Input:
[[120 133 118 114]
 [135 126 136 151]
 [121 149 122 126]]
Output: 126

Input:
[[141 119 134 141 137 125 140]
 [125 129 104 111 123 129 124]
 [152 118 135 149 137 132 152]]
Output: 152

Input:
[[107 113 115 126 135]
 [118 148 116 136 148]
 [137 128 132 136 132]]
Output: 132

Input:
[[106 134 106 125]
 [102 138 118 119]
 [104 139 124 117]]
Output: 117

Input:
[[128 137 143 128 148 131 128]
 [127 149 144 123 126 127 136]
 [128 145 144 125 122 127 138]]
Output: 138

Input:
[[143 135 130 132 124 117 138]
 [135 129 129 143 102 115 116]
 [138 141 118 115 114 112 116]]
Output: 116
---
[[131 139 112 132 116 105]
 [125 142 116 134 119 106]
 [127 143 114 134 119 105]] gives 131

[[126 136 128 120]
 [130 122 133 125]
 [136 133 157 124]] gives 126

[[132 136 129 131 118]
 [114 131 144 154 116]
 [120 125 135 139 128]] gives 132

[[134 116 138 135 136 131]
 [134 125 148 131 121 126]
 [140 107 103 127 155 130]] gives 134

[[151 131 155 137 113 139]
 [128 144 130 128 131 127]
 [115 156 116 119 150 120]] gives 151

[[113 119 136 142]
 [132 107 127 127]
 [120 148 118 129]] gives 113

[[128 141 142 119 128 130]
 [137 121 139 149 123 131]
 [134 132 130 132 123 123]] gives 128

[[127 154 132 151 126 147]
 [127 126 132 132 130 124]
 [127 154 132 151 126 106]] gives 127
---
[126 109 132 135 148 104 116] -> 132
[106 117 107 126 131 123 149] -> 107
[134 114 147 152 142 139 105] -> 147
[100 137 124 111 143 137 108] -> 124
[146 126 120 131 131 122 157] -> 120
[126 154 103 133 136 111 125] -> 103
[158 147  99 142 110 138 152] -> 99
[143  99 110 130 106 118 140] -> 110
[119 156 145 139 115 117 107] -> 145
[116 131 134 154 152 100 122] -> 134
---
[[123 145 111 130 136]
 [132 131 123 128 129]
 [133 119 104 128 115]] 129

[[114 141 119 125 119 111 135]
 [123 143 104 136 126 119 137]
 [112 138 127 121 118 111 131]] 137

[[120 111 142 122 125 125]
 [152 125 110 139 138 126]
 [147 114 131 137 133 124]] 126

[[128 140 135 150 128 130 157]
 [130 135 130 128 133 131 130]
 [133 131 131 131 133 128 128]] 130

[[139 129 143 117 148 127 120]
 [102 155 108 123 105 143 148]
 [130 113 117 142 113 121 128]] 148

[[129 138 113 106]
 [132 125 125 126]
 [128 126 130 129]] 126

[[136 115  99 134]
 [133 115 107 106]
 [132 137 106 151]] 106

[[125 153 155 113]
 [126 121 120 126]
 [130 129 121 129]] 126
---
119  138  134  139  136  122  131  132  132
124  101  126  122  126  129  138  131  135
131  106  130  130  132  124  138  122  132
134  121  125  122  135  126  126  124  130
132  127  127  119  119  126  132  131  130
131  110  120  126  127  125  137  120  122
136   99  122  140  128  127  135  127  129
122  110  125  140  120  126  135  125  130
118  141  133  119  125  119  120  135  129
⇒ 132

123  134  119  136  125  119  132  136  140  129  147  132  103
125  138  120  135  120  113  130  130  138  125  137  126  108
124  134  119  138  116  115  130  132  137  127  141  128  108
127  132  125  139  117  113  136  131  135  128  143  127  111
120  134  120  137  112  116  132  131  140  130  142  127  103
120  131  123  136  115  118  133  128  137  126  139  129  105
125  134  121  132  119  115  128  130  136  126  138  128  104
122  131  122  136  114  116  131  130  137  126  140  129  103
123  134  117  135  123  117  134  135  138  131  145  129   99
121  135  118  136  122  115  138  128  134  129  136  125  108
⇒ 132

136  129  135  126  128  125  128  134  126
112  133  113  134  142  112  141  124  123
105  131  111  133  145  110  142  124  118
142  130  148  140  116  154  105  132  145
115  131  119  141  140  115  131  131  128
105  131  111  127  142  110  138  120  120
⇒ 134

130  109  122  126  119  133  122  120  140  136
119  132  127  127  124  129  126  130  138  115
118  131  123  133  118  123  127  126  120  128
119  137  127  134  141  122  131  123   99  131
122  129  126  134  132  120  130  131  147  135
123  124  126  124  138  137  126  117  139  120
⇒ 140

135  117  121  112  129  124  132  128  124
110  123  126  139  137  141  128  127  138
119  132  127  139  133  133  128  129  132
134  139  129  121  131  111  141  137  106
108  118  118  131  140  133  136  127  128
140  140  144  122  127  129  131  142  125
133  137  130  126  140  122  135  141  124
⇒ 128

118  140  136  110  116  138  118  145  136  136  137  116
145  113  131  144  124  113  144  126  130  131  131  124
112  138  119  120  143  142  110  128  118  118  118  143
111  143  125  112  132  144  112  132  125  126  126  133
110  141  123  116  136  143  110  132  123  122  122  137
142  113  126  149  132  114  141  120  126  125  125  132
121  136  139  113  111  135  121  146  139  139  139  112
⇒ 137
---
[136 144 100 142 147 124 135] --> 100
[120 158 137 130] --> 137
[106 111 143 121] --> 143
[125 151 100 135 144 111 141] --> 100
[128 107 127 149] --> 127
[125 151 147 137] --> 147
[151 135 108 136] --> 108
[107 122 135 119 126 126] --> 135
---
[134, 112, 104, 130, 122, 149] | 134, 149
[100, 142, 126, 112] | 100, 112
[134, 135, 107, 109] | 134, 109
[153, 123, 147, 135, 126] | 153, 126
[129, 107, 137, 153, 138, 121] | 129, 121
[114, 125, 147, 107, 153] | 114, 153
